Each row has a name. Each question is about the rows just above it.

Columns, left to right: V S X M W K F N
Febuz: [ 82  77 141 114 131 100 178 138]
Leg: [ 73 148 139 157 106 128 132 125]
tuziv: [ 82  77 141 114 131 100 178 134]
Which column holds [139 141] top down?
X
Which column holds [128 100] top down?
K
Which column holds [138 125] top down?
N

Columns, left to right: Z G R L C B E D H U
Dovur: [ 88 102 155 181 148  98  81  98 151 175]
domum: [190 176 144  87  62 106 182 175 135  72]
Lif: [102  81  80 127 169 176 113  82  84 141]
Leg: [104  84  80 125 170 179 115  82  82 139]
Tiled: [ 88 110 161 181 143  95  80 109 160 176]
katik: [ 98 161 178 148 111  80 101 158 183 155]
dasi: [ 93 139 175 171 134  86  90 135 176 165]
Which column holds this, read top down? [ 87 127 125]
L
Which column holds [102 104] top down?
Z
Which column holds [101  90] top down?
E
Which column holds [ 82  82 109] top down?
D
Which column holds [109 158] top down?
D
Which column holds this, read top down? [141 139]
U
Which column holds [ 80 101  90] top down?
E

Columns, left to right: J P Q T Y
sinet: [137 114 128 120 108]
boti: [123 122 131 108 126]
domum: [127 132 126  84 115]
Tiled: [137 114 122 162 148]
Leg: [136 124 133  65 121]
Lif: [127 132 136 160 128]
Dovur: [137 114 122 162 118]
katik: [114 127 131 133 107]
Which column holds this, read top down? [126 122 133]
Q
Which column holds [124 132] top down?
P
Which column holds [162 133] top down?
T
Which column holds this, read top down? [131 126 122 133 136 122 131]
Q
[133 136] is in which column, read top down?
Q
Which column holds [114 127] top down?
P
[114 122 132] is in which column, read top down?
P

Columns, left to right: rof bes nuzeg rupuz Fos
katik: [120 126 128 123 134]
boti: [181 187 162  85  95]
Dovur: [166 157 107 123 118]
bilo: [165 166 134 109 114]
sinet: [140 139 140 125 119]
domum: [113  98 109 183 151]
Tiled: [108 110 125 158 154]
tuziv: [150 157 144 104 116]
dasi: [116 111 138 140 125]
Febuz: [116 103 122 172 138]
Which column holds [166 139  98 110] top down?
bes
[183 158 104 140] is in which column, read top down?
rupuz
Which column holds this, read top down? [134  95 118 114]
Fos
Which column holds this, read top down? [126 187 157 166]
bes
Which column holds [140 109] top down?
nuzeg

Columns, left to right: Buk sotir dufup kipe pefo nibi tud zaruv
Febuz: [ 67 129 164 124 130 133 106 112]
sinet: [ 61 125 164 124 144 131  83 145]
Dovur: [ 74 129 171 124 128 147 143 109]
tuziv: [ 70 113 155 124 145 114 122 136]
Which column holds [164 171 155] top down?
dufup
Which column holds [171 155] top down?
dufup
Which column holds this, read top down? [129 125]
sotir
[145 109 136] is in which column, read top down?
zaruv
Which column holds this, read top down? [130 144 128]
pefo

Columns, left to right: Sebe mene Ladas lerok Bogam dufil zege giluz gova Digu
bilo: [108 132 155 115 128 125 109 129 108 157]
Tiled: [101 132 155 115 133 125 107 129 103 172]
boti: [108 132 151 115 133 125 109 129 112 157]
katik: [103 132 159 115 111 129 109 125  98 157]
Febuz: [106 132 155 115 133 125 109 129 112 162]
tuziv: [125 132 132 116 133 125 115 129 112 140]
dasi: [102 132 157 113 133 125 104 129 112 161]
Leg: [109 132 138 117 133 125 113 129 112 157]
Dovur: [ 74 132 172 110 130 125  97 129  92 192]
sinet: [114 132 143 115 145 125 109 135 119 157]
Which column holds this, read top down? [125 102 109]
Sebe
Whose row is [102 132 157 113 133 125 104 129 112 161]?
dasi
Which column holds this, read top down? [133 133 133 133]
Bogam
Which column holds [112 112 112 112  92 119] top down?
gova
Which column holds this, read top down? [129 135]
giluz
Which column holds this, read top down? [102 109]
Sebe

Columns, left to right: lorap Nolen vutim vulek gid tinif
katik: [110 145 142 158 106 120]
Leg: [138 104 124 169 102 155]
boti: [154  54 147 139 140 128]
Tiled: [138 158 137 145 123 152]
domum: [140 167 138 129 152 135]
dasi: [ 98 123 112 115  87 157]
bilo: [118 101 126 141 164 139]
Which column holds this, read top down? [ 54 158]
Nolen
[120 155 128 152 135 157] is in which column, read top down?
tinif
[123 152] is in which column, read top down?
gid

Columns, left to right: buzop Resev pon rela gula lel Miduv legun
Lif: [156 147 147 118 109 145 153 203]
katik: [ 66  89 129 100 164 135  91 170]
Tiled: [117 104 144 161 136 188 149 196]
dasi: [117 101 146 102  94 195  86 116]
tuziv: [ 60  92  94  94 160 123 146 119]
Febuz: [ 66  89 129 100 164 125 165 151]
Leg: [157 170 144 131  86 168 111 178]
Dovur: [159 125 157 188 110 179 105 113]
Which column holds [147  89 104 101  92  89 170] top down?
Resev
Which column holds [118 100] top down?
rela
Which column holds this, read top down? [160 164  86]
gula
[ 60  66 157] is in which column, read top down?
buzop
[146  94 129 144 157] is in which column, read top down?
pon

